In the data rows, 128 means zero.
Some points:
[135, 135, 174, 162, 107, 138, 57, 138, 126, 84, 91, 156]
[143, 132, 163, 73, 124, 153, 117, 111, 145, 153, 129, 118]
[204, 160, 124, 95, 96, 104, 168, 80, 93, 98, 154, 133]
[94, 85, 120, 156, 148, 90, 86, 117, 156, 111, 89, 142]
[140, 117, 53, 0, 122, 156, 168, 126, 151, 134, 130, 56]
[71, 149, 125, 174, 130, 170, 80, 162, 186, 83, 178, 154]
[117, 153, 217, 121, 126, 132, 79, 153, 116, 90, 132, 145]
[155, 147, 120, 100, 136, 137, 155, 127, 100, 103, 156, 150]
[109, 125, 108, 188, 150, 194, 73, 119, 129, 126, 154, 177]
[110, 90, 91, 136, 166, 177, 105, 137, 152, 175, 3, 112]
[135, 87, 157, 201, 117, 92, 116, 133, 91, 114, 133, 152]
[141, 131, 130, 160, 96, 206, 98, 47, 57, 181, 168, 158]
[138, 67, 11, 120, 128, 168, 204, 150, 95, 168, 182, 99]
[97, 96, 162, 142, 110, 157, 24, 138, 141, 95, 75, 138]
[164, 180, 141, 128, 126, 164, 148, 147, 63, 168, 202, 166]
[73, 64, 71, 164, 129, 84, 126, 135, 129, 145, 70, 109]
[102, 196, 139, 247, 84, 181, 50, 113, 139, 125, 149, 216]
[159, 79, 92, 81, 90, 118, 168, 109, 140, 136, 204, 135]
[188, 153, 226, 128, 68, 167, 146, 214, 130, 36, 107, 92]
[137, 74, 158, 143, 101, 98, 122, 120, 105, 189, 133, 176]
[59, 166, 157, 129, 177, 115, 113, 213, 151, 94, 198, 147]
[184, 200, 221, 34, 78, 110, 110, 115, 111, 160, 98, 80]
[148, 137, 108, 123, 78, 56, 172, 114, 98, 98, 118, 110]
[108, 169, 97, 105, 149, 51, 175, 127, 172, 74, 74, 46]
[122, 126, 114, 132, 139, 90, 108, 103, 125, 149, 67, 132]
[159, 87, 115, 178, 90, 96, 153, 112, 102, 113, 197, 113]
[224, 255, 107, 145, 148, 246, 128, 83, 216, 142, 174, 142]
[108, 151, 136, 163, 85, 67, 73, 112, 136, 116, 45, 133]
[124, 193, 133, 6, 115, 126, 84, 27, 175, 138, 127, 77]
[99, 118, 144, 150, 151, 162, 91, 207, 137, 93, 151, 144]
[129, 139, 121, 118, 118, 38, 231, 134, 144, 83, 105, 47]
[117, 144, 151, 141, 173, 120, 107, 151, 129, 135, 118, 145]
These points spread out most along one direction. How far along it is each point below, from 0 to 99? The average is 50, and the first point in the table lies past the average.
[144, 137, 135, 123, 82, 122, 119, 126, 111, 102, 113, 135] 49
[109, 135, 130, 186, 176, 220, 109, 158, 99, 160, 162, 169] 72
[144, 63, 106, 86, 164, 169, 158, 116, 118, 156, 146, 104] 38
[166, 109, 102, 75, 181, 78, 215, 82, 126, 143, 123, 70] 18
[82, 114, 184, 106, 133, 90, 167, 145, 58, 209, 236, 187] 51
[74, 97, 109, 97, 122, 91, 92, 141, 140, 153, 84, 99] 44
[110, 133, 150, 133, 135, 144, 138, 176, 105, 147, 133, 153] 55
[146, 208, 100, 0, 164, 189, 72, 46, 141, 186, 162, 146] 42
[119, 128, 158, 138, 151, 58, 183, 126, 133, 121, 87, 74] 34
[143, 45, 97, 129, 164, 110, 193, 121, 97, 155, 128, 113] 35
[190, 203, 130, 114, 135, 58, 153, 75, 84, 72, 103, 125] 35
[159, 174, 111, 47, 163, 158, 140, 72, 153, 167, 166, 107] 34
[74, 74, 89, 125, 183, 103, 118, 98, 153, 100, 118, 111] 45
[131, 147, 71, 149, 135, 140, 124, 125, 133, 65, 141, 112] 49
[87, 95, 73, 137, 132, 132, 133, 192, 170, 172, 75, 122] 48
